(in the rows, 128 means zero)
The rows of M fall into 3 groups, which share some directions, and each row is roughly a mix of its group's hidden directions.
M:
[[165 146 142 144  97 143 137  89 116 202  94 153  92 108 102]
 [112 142 135  91 200 110 108 154 129 151 150 151 158 188 120]
 [144  87 189 132 142 151 134 159 183 132 145 107 124 137  69]
 [133 121 148 150  98 157  73 131 115 153 162 136 103 131 207]
 [163  95 116 149  96 111 170 117 161 175 143 105  78  90 103]
 [125 137 132 127 136 106  98 109 105 196 147 126  72 151 188]
 [123 140 103 192  95 111 158 140 148  98 117 106 127  73 177]
 [149  84 151 173  94  98 164 102 161 127  89 141 111 100  85]
 [148 159 104 100 177  77 190 110 132  86 142 130 118 153 120]
 [100 201 178 159 154 133 151 159 130 130  92 121 138 104 100]
 [114  63 142 131 100  94 116 162 168 105 126  96 144 137 186]
 [145  44 112 139  97 111 157 125 183 104 128 101 141 110 124]
 [133 133 132  73 140 153  83 166 143 143 152  97 152 193 154]
 [100 206 126 126 133 153 140 177 106 158  84 141 145 122 100]
 [126 130 190 142 129 109  57 126 136 109 136 146 100 175 166]
 [128 118  94 108  63  96 101  89  90 161 139 137 101  85 118]
 [114 132 102 140 141 104 152 182 111 125 123  81 147 136 208]
 [ 75 135  86 126  99 103 104 149 164 122 142 118 173 183 100]
 [128  62 121 129 118 101 103  91 147  79 178 114 126 107 168]
 [137 150 136 148 120 158 147 133 105 191  70 163 130 119  72]
 [147 200 132 126 150 169 141  84 108 143 136 158 107 104  80]
 [147 115 176 130 166 124 148 166  70 187  96 133 117 145 142]
 [141 198 137 156 127 161 160  99 141 169 102 150 103 141  83]
 [138 109 171 158 106 122 115 137 195 107 154  97 116 167 178]
 [122 168 124 103 155 132  91  99 122  52 125 151 181 142 116]
 [170 127  91 146  61 168 153 130 157 174 125 122 159 136 107]
 [181  75 161 105 116 106 141 100 150 159 109 153  99 147  80]
 [119  49 104 127 120  70  77 104 111 123 116 142 111 125 144]
 [118 186 133 115 166 145 162 147 149  63 154 112 162 157 119]
 [110 168 121 117 136 142 198 119  86 158  75 154 115  96 135]
 [102 123 162 121 121 169  46 149  92 173 124 137 130 142 144]
 [127 108  88 152 126  98 121  97  88  88 164 125  78 114 181]
 [127 162 153 206  79 164 130 109 137 133 134 148 109  87 146]
 [113 106  78  94 149  90 147 153 141 103  99  93 179 154  90]
 [ 99 116 119 107 138  96  56 102 165 137 125 174 138 175 142]
 [162 147 128 193  75 163 188 111 148 132 140 143 133 111 127]
 [115 134 170 111 157 127  61 148 169 124 129 144 166 179 103]
 [109 126  75 107 152  79 124 110 142  95 136 116 160 194  99]
 [117 158 158 133  94 133  93 137 172 204 103 158 130 159 127]
 [128 202 206 144 122 136 114 155 161 148 137 127 120 118 117]
 [124  55  72 146 155 122 119 165  96 120  99 117 146 146 160]
 [139  99 148 103 102 147  63 159 135 119 189 170 148 150 123]
 [152 176 144 181 109 131 144  69 147 145 128 130  67 119 115]
 [ 97  91  58 151 155 102 111 105  85  90 160 134 132 124 145]
 [125 105 117 131  84 201  90 118 105 175 140 150 140  91 110]
 [137 127 136 108 133 130 132  75  61 106  96 193 114 118 155]
 [114 180  79 134 148 113 175  83  77 133 114 125  90 115 124]
 [135 112 106 109 147  94 179  94 203 129 124 159 144 145  95]
 [110 103  78 172  86 114 111 132 103 193  89 117 110 113 137]
 [134 165 119 145  95 184 166 159 139 160  98 110 161  88  93]
 [139  90 158 136 113  90  82  94 149 123 184 110 110  88 164]
 [121  84 130 117 148  88  86 138 104 196 135 160  92 156 149]
 [139  92 104  79 161 111 103 132  63  98 148 162 143 157 150]
 [155  63 107 145  95 119 150  87 106 124 114 140  81 105 174]
 [138 147 114 150 103 151 112  92  98  76 147 158 108 114  55]
 [109 183 126 156 106 141 100 189 130 183 114 153 128 166 123]
 [119  81 189 145 121 131  78 111 148  92 144 143  88  93 153]
 [119  83 112 149  79 105  81 121 169 172 144 116  78 120 143]
 [154 171  93 151  93 151 185 110 102 158 117 117 119  80  97]
 [121 158  74 128 156 139 161 152  73 169  95 144 107 152 162]
 [142  72 106 111 152  73 140 110 191 116 170 121 106 132 118]
 [149 153 194 134 122 137 128 156 112 183  68 143 111 127  99]
 [129 172 106 131 129 134 161 126  85 192  75 143 113 132  86]
 [102 102  64 133 154 114 154 125 117  58 118 100 148 163 118]
 [129 107 140 115 123 153  88 123 177  72 191 115 135 154 164]
 [138 169 163  95 132 134 142 109 134  51 119 173 171 129 129]
 [114  94  55 137 123 124 161 125  90 115  99 132 107 126 190]
 [144 108 137 148 132 114 180 163 166  73 114  75 165 109 112]
 [145 131  69 146  77  85 144 121 116 181 135 129  96  86 133]
 [110  71 108 137 107 105  84 110  93 167 119 153  77 126 166]
 [125 169  75 149  89 123 172 125  88 104  95 118 154  88 153]
 [150 112 136 156  90 123 113 138 123 161 150  72  65  95 167]
 [148 121 167 124 101 167 105 140 102 204  93 149 107  98 110]
 [123  83 144 141 116  98  74 148 123 201 118 135  89 146 152]
 [120 171 163 160  97 189  82 120 129 165 154 140 104 116 157]
 [141 156 110 132 123 123 201 147 170 128  92  96 156 119  76]
 [129  68 109 125 130 114 109  71 190  92 153 123  99 124 111]
 [143 169 181 131 148 109 155  90 158 135 129  99 124 146  57]
 [108 127 131 125 138 132  76 153  64 155 131 134 111 114 202]
 [ 86  57 109 132 132  98 130 140 156 114 112  76 130  80 139]
 [156 108  92 117 105 114 122  94  82 191 142 156  79 131 153]
 [124 222 118 120 128 168 145 144 134 175  96 137 121 129 118]
 [105  90 157 143 134 114 101 135 161  57 158 117 174 132  92]
 [ 99 133 122  85 170  98  97 174  94 144  92 104 155 175 126]
 [155 151 145  67 138 169  93 171 153 125 160 101 130 144 172]
 [147  94  67 129 121  88 180 107  96 125 150 129  94  83 131]
 [123 110 100 103 138 112 102 177 135 139 164 121 138 203 175]
 [114  60 108 137 132  93 160 106 167  93 120  89 139 148 171]
 [172 174 118 139  90 167 114  97 108 167 157 177 119 159 130]
 [138 186 118 133 134 127 139 101  61 160 123 151  87 108  83]
 [141 128  92 129 123 126 182 100  63 149  76 141  92 119 105]
 [107 153 125  98 173 141 122 148 100  60 146 145 185 147 109]
 [134  81 167 144  94 150  59 130 152  98 152 141 139 163 154]
 [159  97 107 145 117 134 188  96 119 170 133 114  71  89 109]
 [137  67 149 101 111 100 127 171  97 155  74 101 145  96 134]
 [133 181 178  99 146 121  87 163 164 127 146 146 170 166 114]
 [124 103 126  93 170 145 146 132  97  47 159 150 147  94 126]
 [145 108 171 163  89 161  84 116 132 127 159 153  96 109 184]
 [138 112 141 147 103 114 106  56 143 110 171 132  98  66 141]
 [115  65  82 150 147 111 151 119  91  67 120 123 121 121 167]
 [ 96 150 109 113 145 151 139 100  77  72  92 168 165 139 155]
 [143 145 116 111 137 143 145  84  76 190 128 182  90 124 114]
 [132 213 109 118 139 176 141 120 138  96 182 131 133 122 142]
 [111 168 135  83 138 123  81 161 134  99 198 119 141 130 164]
 [112 106 135 137 145 102 132 124 136  29 140  84 146 124 106]
 [148 102 129 147  76  76  73 123 191 140 129 119 113 111 123]
 [116 137 105 123 111 119 122 144 135  28 153 111 169 103 129]
 [102 180  66 129 150 150 137 152  85 132 123 146 111 122 186]
 [133 166 160 158 109 158 130  89 164 161 166 128  70 101 149]
 [ 95 128 174 139 132 164  85 165 151 117 158  91 136 151 185]
 [144 147 150 149 101 183 139 169 114 163 134 115 121  86 191]
 [143 195 173 159 141 121 123 114 138 151 112  99 112 110  63]
 [113 177 146 205  99 155 142 116 118 119 129 147 113  77 150]
 [156  53  95 126 133 143 113  85 103  74 147 140 130 110 106]
 [106 106 128 155 148 134 149 152 202 120 107 109 170 185 144]
 [120  60 161 135 144  73  97 109 117 108 132 141  85 129 169]
 [105 170 165 116 133 119  73 167 131 119 107 144 176 170 165]
 [129 120 137 155 144 179 113 111 172 182 127  79 109 146  78]
 [122 174 131  91 121 130 138 169 137  71 196 143 159 120 115]
 [151  86 118 158 104 144 173  88 105 141 106 106  72  84 137]
 [ 75  99 115 191 138 125 134 147 159 129  93 132 162 101 176]
 [103  75 100 130 156 100 125 125  69 161 101 146 105 146 177]
 [121  44 127 155 120 108 106 128 148 108 127  79  90 118 163]
 [ 92 127 108 110 169  89 111 174  92 103 126 136 172 163 172]
 [122  97 118 166 126 104 184  98  93 149  61 127 108  96 120]
 [120  91  90 149 106 128 149 102  77 110 105 155  99  72 168]
 [118 145 105 115 144 136 125 202 127 169 112 127 141 193 166]
 [114 149 166 115 132 152  81 142 198 134 163 130 182 120 111]
 [152  49 146 143 146  98 120 105 151  85 126  74 137 114 125]
 [136 181 174 124 154 145 193 135 135 165 105 121 108 117  85]
 [ 81 172 131 119 141 154 156 165 102 139 109 131 154 166 193]
 [144 162 155 153  91 151 129 178 120 207 126 108 116 116 105]
 [120 105 174 147 147 117 126 127 184  67 127  79 158  98 130]
 [111 105  77 151 129 129 191 144  83 156 120  93 103 110 165]
 [ 97 107 127 117 149  89 118 192 186 133 149 118 163 171 131]
 [ 92  88 126 116 152 114 139 146 166  59 119  90 149  84 111]
 [100 113  74 115 177 109 165 133  67 155 113 157 140 150 141]
 [115 223 142 172 132 142 159 133 110 152 115 134 135 157 118]
 [153 100 119 144  92 137  81  84 136  75 170 177 119 122 144]
 [131  94 125 157  66 120  94 131 124 164 138 107  67  95 158]
 [105 192 133 124 159 143 125 159 120 114  96 120 199 166 137]
 [140 191 191 128 126 148 117 134 188 153 131 117 138 134  89]]
One row of each group comes first, with its name. Which group is each row after those in?
[141 121 118 131 143  76 201 110 150 118  90 122 111  93  80]
(83)
[141 181 122 128 145 171 146 159 129 184  78 137 137 160  91]
(89)
[112 119  71 128 136 123 193 149 170 140 180  89 120 124 115]
(114)

[101 153 174 127 130 174  53 142 113 132 135 114 119 160 169]
(114)
[115  76 125 153  93 137  55 105 134  89 157 153 143 148 144]
(83)
[148 157 165 133 122 132  96 102 100 127 131 126 117  53  67]
(89)
[ 89 139  83  92 137 140 104 128 179 132 162 129 192 160 122]
(89)
[129 138 142 129 123 152 177  81 151  97  81 112 132  58 113]
(89)
[ 89 168  84  94 151 163  89 147 118 102 166 103 150 108 161]
(83)
[171  63 158 126 129 126 130  85 118 145 110 133 136 108  59]
(89)
[112 143 165 116 153 172  85 145 174 103 160 112 155 161  83]
(114)
[178  97 148 135 122  67 122 101  96 154  83 151  99 106 153]
(114)
[128 134 135 124  79 126  83 133 102 186 161 155  70 115 156]
(114)
[115  98 144 126 116 122  59 114 116 176 131 130  74  97 172]
(83)
